In the data rows, zero lies at 4.5, halfway between 4 and 5.
Each row has a hidden score. How much does it go up from the first row of each pair to the second? 20 means little or no change, 40 a big rise and 0 a big fall. The score is a weighted sum of the row's numbers plus the product of two more (or one squared), each taken from its middle value.
[5 3 4 4 3 4 2 1 7 6]
[4 5 4 5 6 5 5 3 4 5] ~ 25
[6 6 3 4 1 5 2 5 5 2]
[5 6 5 1 5 6 3 4 6 3] ~ 23
[2 3 3 4 4 6 4 8 4 3]
[5 7 4 4 5 4 5 6 3 2] ~ 25
[6 5 3 0 7 5 6 5 5 5]
[5 5 5 4 5 7 5 5 3 1] ~ 18
[5 7 5 4 4 2 8 5 3 4]
[8 3 5 0 6 2 6 3 5 5] ~ 22
[4 7 6 8 3 5 3 3 4 6]
[5 6 5 4 2 3 6 5 4 5] ~ 20
[3 2 6 6 6 8 4 4 6 5]
[4 6 4 3 5 4 4 2 5 5] ~ 11
[3 7 2 2 2 2 7 4 2 2]
[5 3 6 6 1 5 5 3 7 5] ~ 9
[3 4 3 3 4 4 5 6 3 5]
[7 3 4 3 3 5 6 5 2 5] ~ 24
[5 4 6 5 5 6 2 6 5 2]
[3 5 4 5 4 4 3 3 5 3] ~ 17
[5 5 5 4 3 6 0 1 5 4]
[4 6 6 5 5 6 5 3 5 3] ~ 18
[3 5 3 4 1 3 3 4 4 5]
[6 6 4 4 6 5 2 3 5 4] ~ 26
[3 8 2 6 5 7 6 3 5 4]
[3 6 5 3 8 5 6 3 3 7] ~ 32
[7 5 3 3 3 6 4 3 7 3]
[5 3 6 6 2 5 4 5 6 5] ~ 23
[7 5 3 2 7 4 7 5 2 1]
[5 5 5 5 4 5 2 6 5 5] ~ 10
[3 7 5 2 7 3 8 5 6 5]
[6 6 5 1 5 4 4 4 4 2] ~ 29
[4 6 2 3 4 5 6 8 4 4]
[0 3 4 7 4 5 8 9 1 5] ~ 28
[7 6 5 4 3 4 6 4 3 5]
[2 3 8 5 2 4 7 4 6 6] ~ 16
[2 3 5 6 4 8 2 6 6 6]
[1 5 5 9 2 5 4 4 4 3] ~ 9
[6 3 3 3 6 5 4 9 4 8]
[2 6 3 3 4 4 6 7 5 3] ~ 8
[4 6 4 7 4 3 5 4 2 5]
[7 4 5 5 4 4 2 2 6 6] ~ 17
[2 6 3 4 5 5 7 4 5 2]
[7 6 5 6 3 2 4 6 5 6] ~ 24
[1 6 6 3 7 4 7 6 1 2]
[6 6 4 3 6 3 6 2 8 6] ~ 10
[3 7 3 4 1 6 3 4 4 3]
[7 7 4 2 7 5 5 5 3 5] ~ 33
[5 5 4 6 3 4 3 4 3 5]
[6 5 6 3 5 4 5 4 5 4] ~ 21
[6 7 5 1 4 4 6 5 6 3]
[5 5 5 3 7 3 5 2 5 3] ~ 22
[8 3 4 3 4 4 6 5 3 1]
[3 5 4 5 1 5 5 2 2 4] ~ 17
[4 5 4 7 3 6 3 4 6 4]
[3 5 6 5 0 3 5 5 3 4] ~ 25
[5 4 3 4 5 2 4 5 5 5]
[4 1 4 6 5 4 8 6 3 7] ~ 33
[6 4 4 5 4 3 5 5 7 5]
[4 1 3 5 9 4 4 8 1 6] ~ 36
[8 5 4 1 6 3 7 4 6 6]
[5 3 4 3 4 4 5 8 4 6] ~ 20
[5 5 5 4 6 3 6 3 4 1]
[4 4 3 4 5 4 4 7 6 3] ~ 14
[2 5 6 4 3 3 8 8 4 5]
[3 4 6 7 7 5 2 5 4 7] ~ 24
[7 7 4 2 3 2 4 6 5 2]
[4 7 6 4 3 6 7 3 5 5] ~ 12
[2 4 5 5 4 5 4 5 6 6]
[1 3 4 6 7 3 6 6 7 7] ~ 29
[3 6 3 3 5 5 6 6 3 4]
[4 4 5 4 5 4 3 3 6 5] ~ 18
[3 2 5 5 1 5 6 7 6 5]
[2 8 6 6 4 4 2 1 7 4] ~ 14
[3 3 5 7 3 4 2 6 5 4]
[5 6 5 7 3 5 2 4 5 4] ~ 21
[4 6 5 7 4 3 3 0 3 4]
[4 2 5 3 7 5 5 5 4 5] ~ 22
[5 6 3 6 3 5 5 2 3 3]
[3 6 5 5 7 5 4 2 6 6] ~ 18
[3 5 5 6 4 6 6 6 4 6]
[5 6 1 5 1 7 0 3 4 2] ~ 19
[4 5 5 3 3 4 4 7 4 7]
[5 3 6 9 6 8 2 3 0 5] ~ 27
[2 4 3 4 7 6 6 6 4 5]
[6 5 5 2 4 1 4 5 7 4] ~ 15
[8 4 4 5 5 6 4 4 5 7]
[8 4 3 4 6 4 4 6 4 2] ~ 20
[3 6 4 1 2 4 4 4 4 3]
[5 6 2 4 2 6 3 6 2 4] ~ 21
[5 6 7 3 5 2 6 5 4 6]
[4 6 6 5 5 6 1 1 5 4] ~ 17
[3 3 4 7 7 5 5 5 3 3]
[8 4 5 4 6 3 4 4 4 6] ~ 23
[3 4 5 1 8 4 6 5 4 6]
[5 5 3 4 4 2 6 5 3 3] ~ 15
[5 4 5 4 6 6 6 3 3 3]
[5 5 3 5 4 5 3 5 3 7] ~ 18
[6 5 5 1 6 6 2 4 6 6]
[3 1 4 8 5 7 4 5 4 5] ~ 26
[5 3 4 5 7 6 3 3 4 5]
[4 0 6 5 4 4 4 7 5 6] ~ 28
[4 4 6 5 4 4 3 3 6 4]
[2 6 5 6 4 5 4 4 2 4] ~ 25
[2 7 3 5 2 5 6 6 3 1]
[3 3 5 5 5 5 6 6 4 4] ~ 27
[6 5 4 6 6 7 4 2 5 3]
[6 4 5 7 3 4 2 4 3 5] ~ 22
[5 6 3 3 5 6 4 4 3 2]
[4 2 6 9 5 5 4 3 4 7] ~ 20
